Each row of R is roughly a mix of the hidden directions of one of several groups.
R, 132 rows:
[[ -6 -31  30  12 -28   7 -27   2   4  13   9 -20]
 [ -7  19   4 -23 -11  -8  26 -17 -26  34  -2 -18]
 [ -1  -4  22 -25  11 -10  -6   7 -13  19   5 -48]
 [-24 -33  19  12   0  15  18  -5  -4 -12  13 -35]
 [ 37 -14  15  21   5   9  13 -10  -8  30 -23 -13]
 [ -2  11  13 -18 -18 -10  -4 -35  13  12  -3  41]
 [  3   4 -50   0  22 -16  16 -16  14  -2  15   1]
 [-34   7   2   4  -3  33   8  23 -14 -25  13  20]
 [-12  -9 -24  -2  12   0  41   2   5  17  18 -32]
 [  1  -3 -22  20   6 -35 -13  15 -24 -33 -10   1]
 [ -9 -27 -20  30  -3  -5  13  33   9 -26  -9   9]
 [ 31 -27  10  18  -5   7  20   2  21 -30  -4 -18]
 [ 10  15 -19  14 -11  34  11 -20   8   6  -3  39]
 [-45  15 -22  -2  22 -16   6  -5 -17  -4  21   3]
 [ 17 -14  21  -3  -5 -32   6  -3   4  29  10 -37]
 [ 19  -7 -23 -33   2 -16   6  25  -1 -30  -6  20]
 [-17  27 -18   0  20  31  10  27 -20 -18  -8   2]
 [-17  38   4   0   5  15  -2 -13 -35  28   9   9]
 [ 11  -1  36 -15   5 -13 -26   2  12  17  36  -7]
 [ 15 -28 -13  22   1   1  48   5  13  -2  -6 -11]
 [ 14 -12 -27  -1   2 -18  51   7   1 -13  -8   5]
 [-35  25 -32   5  14  16  10  -3 -23   5  16  -2]
 [-20  -4 -36   5  13  -2  27  -7 -27  10  10  25]
 [ 29  -8 -31  17   5   4  13  18  21  -9 -31   7]
 [-25  29   8 -33  -3 -17 -12 -12 -16   8  28   2]
 [ -2  -6 -33  13  17  17  13  29   8 -35  -3 -11]
 [-26   4  13 -17   8  47  19   0  20  -9   0   8]
 [ -6  -5 -20  -8  -4 -42  21 -30 -14  -5  16 -12]
 [-18 -18  15   5  19  -9 -19  -8   3   2  34 -37]
 [-11 -11  31  25  -2   1 -12  -6 -45   7   2 -12]
 [ -9  27  24 -31  -8  -1   9 -22   7  34  -4   8]
 [ 11 -12  19  21  -3  27  -6   7   5   3 -23 -43]
 [ 33 -27 -10  -5   1 -41   2 -11  23   0  -4   2]
 [  6  -1   0 -26 -26 -21  21 -29   6  32 -10  -2]
 [ -1 -21 -33   8  22   2  13 -11  -4  12  10  41]
 [ 37  18  -1 -19 -16 -27  17 -21  18  -2  -7   9]
 [ 18  -6  -9  -3  11  24  46   1  -4  23 -13 -18]
 [  0   7 -26 -23  23 -17  43   4   8   6   3 -15]
 [-15 -14  15   6  -4   2 -47  33  -2 -17  -4  -1]
 [-12  12  -4  -7 -28 -13  -3  -9 -12  24  26 -39]
 [-25  32   5 -31  -6  -1 -27  -2 -24  19   1   3]
 [ 11  -8 -29  13   5  22  21  37   2  -4  -4 -28]
 [-10   1  14   9 -14  16 -10  23  12 -36   2 -37]
 [ -4  22 -19  11  15   6   4  -6 -36  39   3  16]
 [ 22  -4  22  -1  -3  25  35   4   7   7 -35 -11]
 [-10 -17  16  31   1  30 -24  -8  -9 -18  -2  27]
 [  0  12  12  19   1  37  10  17 -23  22 -23 -18]
 [ 25  16  -6 -34  -5 -22  20  14 -16  22 -19  -1]
 [ 22 -22  28   1  -9 -12  12   3 -32  25 -15 -17]
 [  9   7  23 -16 -17 -33 -37 -10  15 -14   2  13]
 [ 38 -10   0  -3   6   3  31  12  19  11 -32  11]
 [  8 -18 -17  34  19  40   8  19   0   1  -4   9]
 [  7 -26  -1  17   7  -7  24 -22  32 -12   2  30]
 [ 20 -13 -29  19  23  25  28   8  14   7 -16  -3]
 [ -6 -21   7  27  19  17  16  25   2 -27 -14 -23]
 [ 14  -2   1  17  15  26 -13  37 -21 -18 -23  -9]
 [ -7  23  -5  25  15  35  -7  -2 -26  28   3 -11]
 [-17   8  -7 -12 -13 -30 -18   1  13 -35  24 -21]
 [  9 -13 -21  -2   1 -45  -3 -28   5   4   8 -27]
 [  2  20 -43  -1 -15 -11  24  -4  21  -7   9  22]
 [ -9  21  43  -3 -16  15 -34   8  -7   2   0 -12]
 [ 11  -4 -14  17  19  -2  -8 -33 -20  41   8   7]
 [ -5  11  21  -4   7  28  21  12 -31  26  -5 -24]
 [-17  19  23  -3  -4  13 -11 -12 -44  24  11   1]
 [  5  14  28 -11 -17 -13  27 -23 -33  16  -7  -2]
 [  0 -12  34 -15   7  19  -9  14 -21   8  35 -17]
 [-28 -20 -18  21  17  32   3 -15 -23  16   4   4]
 [ -4  21 -42 -32  -3  -9  13   4   9 -17  -5  19]
 [ 27   1 -15 -12   1 -48  -8 -15  21  -2  12   1]
 [-15  -8 -21  20  18   1  11  24  -3 -42  -5 -19]
 [-13 -12   9   6  11   2  28 -45   7  15   8  25]
 [ 35  -2 -15   5 -20  19  -8  32  23 -13 -17   6]
 [ 33 -10 -18   1 -14  -1  11  19  39 -16 -12  14]
 [  0  33 -18  -4  -4  13 -26 -11   1   6   2  43]
 [  3  12  32   7  -9  15 -18  -7 -10  19 -16 -41]
 [ -1   4 -15   0 -15  14  46 -22  -2  30  -2   9]
 [-13 -17  12 -17  10 -43   9  -4   7   3  17 -33]
 [ 17   6 -35  10   7 -33  12  19   8 -15 -26  -8]
 [  2 -34  13  12   2 -33  -8  21  17 -26   1 -16]
 [ 20 -12 -27 -16  -7 -11  36   9   6  12  -6 -30]
 [-10  14   8  30 -22  12 -36 -18 -21  -4  15   9]
 [ 13 -17 -39  11  26  -8   5 -17   6  13  13  28]
 [ 25 -12 -20  -6   2  19  36  22   1   2 -31  -4]
 [-16 -11   7 -20  25 -36   0  27  -6 -14  -5 -22]
 [-42   4  28 -13   4   5 -12  -9 -18 -17  27   0]
 [-27  14  43 -11   6  14   0  -5 -23  16  13 -12]
 [ 17  23 -15  20  19  15  14 -13 -22  37  -2  -5]
 [ -6 -13  -7 -22  -2 -35  -7 -20  12 -16  23  30]
 [ 18  16  32 -29  -1 -12 -37 -16   5   2  -1   2]
 [ 12   2  24 -15   4  20  35  11   0  24 -31  -8]
 [ 13  -4 -21   6 -19 -36 -18 -28  26   6   2  15]
 [ -9 -32  32 -15  -4 -19 -15  -3  -8 -19  30  -5]
 [ 31   4 -17  12 -32  14  16  24   1  -4 -27   7]
 [ 35  10  -7 -29  -3  21   3  14  -2  35  11   5]
 [ 35 -18   0   5  11  17  18  13  23  14 -31  13]
 [ 18   6  28  -8 -13  18  12  27  24 -17 -26 -13]
 [-25  -5  31  -6   6 -22  14  -3   1   2  13 -42]
 [ -5  25   0  22  -1   7 -15 -15  -9  40  20 -23]
 [ 14   1  -3  12  19  40  19   0  -2  30 -24  10]
 [ 10  29   2 -42  32  10  -2   1  -7  11 -15   2]
 [ 17 -33  -2   2  17 -15  22  10  38 -18  -5   3]
 [-32   7  -9  26   2  13   7 -30 -22  11  26   4]
 [ -4 -17  -6   1   1 -50  14   3  23 -26   5   5]
 [ 17  -7  11  11 -36  -7  31 -11 -10  10 -28  17]
 [-41   9  13  19  -5  20 -16 -30  -8  -7   6  17]
 [ -5  19  12   5   3  50  10  22   8  -3 -20 -15]
 [  5 -24 -24   1   6 -38 -20 -19  10  -6  25  12]
 [  8 -18  22   7   3   1 -22  31 -17  -7  -8 -38]
 [-15 -12 -45   4  13  -5  33   5  -8 -10   8  18]
 [  5  -5  25  12  -4  44   9  19   5  -2 -27 -20]
 [ 14  -8 -15 -23   1   4   4  41  21   5  -4 -33]
 [-39  -3  20  -1   3 -23  -8 -26 -20  11  21  -8]
 [ -8   0   9 -10   4  11 -24  15   5   3   7  55]
 [ 21 -21 -24  29   1  -4 -25  15 -18 -25   3  13]
 [  7   8   6  -3 -29 -13 -26  25 -15   0   3 -40]
 [-17  48  -6  -4   5  19  18  -5 -23  15   1 -13]
 [ 15 -11  29 -12   8 -21 -28   6  30  -6  24   7]
 [-35   5  -4   3   1 -34 -16 -14   5 -30  22  -7]
 [ 15  24 -21   9 -20  32 -21  23  -4  -8 -13  18]
 [-13  42  13  -6  -9  -8 -21 -13 -15   7  14 -31]
 [-27  14  10 -15  -5  -2 -27 -15 -26  -4  35  12]
 [-28  23   7 -20   9   6 -10   9 -38 -10  25  -3]
 [ 12  17 -51   3  -4  19   5  10 -25  10   3  -1]
 [-25 -16  23 -18 -13 -23  -6 -28  18  16   9  21]
 [ 22  15 -10 -15   0  40   8  16 -20  21 -12  20]
 [ 32  15  19 -24 -12 -32   3   2  14  15 -23  -4]
 [ 15   6 -10  20  19  33  26  -6 -12  30 -18  -5]
 [-31  15 -13  22  14  25 -12  -6 -25  -7   6  27]
 [ -1   6  -9   5  -9  -2   7  22  21 -47  12 -28]
 [ 13  29 -43  -5   7  -8  19  19   4   1 -24  -1]
 [-21 -14   5  20  39 -10   8 -19 -10 -11  26 -18]
 [ -4 -20  12  36   8  32  -8   2  10 -22 -19  19]]

Here is one row of each group, with its name. Which group are the others in?
[-18  39 -13 -16   2 -14 -23  -4 -21   4  29   4] => F
[-28   4 -10   2   3 -15 -22 -34 -21   6  30 -10] => G
[-30   1  -1   5  29 -12   0  -8 -22   1  28 -32] => C

[ 10 -44 -20  14  14 -14 -20  -5   8  13   3  24] => G
[-24   9  19   7  10  31 -24   4 -30 -13  18  15] => F
[ 25  13 -10   5  15  -8 -20  19  37 -13 -11  27] => F
[  3  -1  32 -22 -10 -16 -19  -8  -7  20  -4  39] => G
[-41  -9  19   2   4  -1  15 -11   7 -12  19 -35] => F
[-10 -27  10   3 -10   4 -24  20  27 -37   4 -10] => G
[ 14   2  27   2 -14  22  19  23  14 -23 -21 -24] => G
[ 16  29   7 -12   5 -17  -6 -29 -12  40   1   8] => G
[-19 -29  16  17 -15 -13 -29  21   7 -21  -8  18] => C
[ 11 -18   4   6   2  25  21  16  16   3 -39 -25] => G
[ 20 -16 -23 -16   6 -36  13 -12  26   9 -18 -13] => G
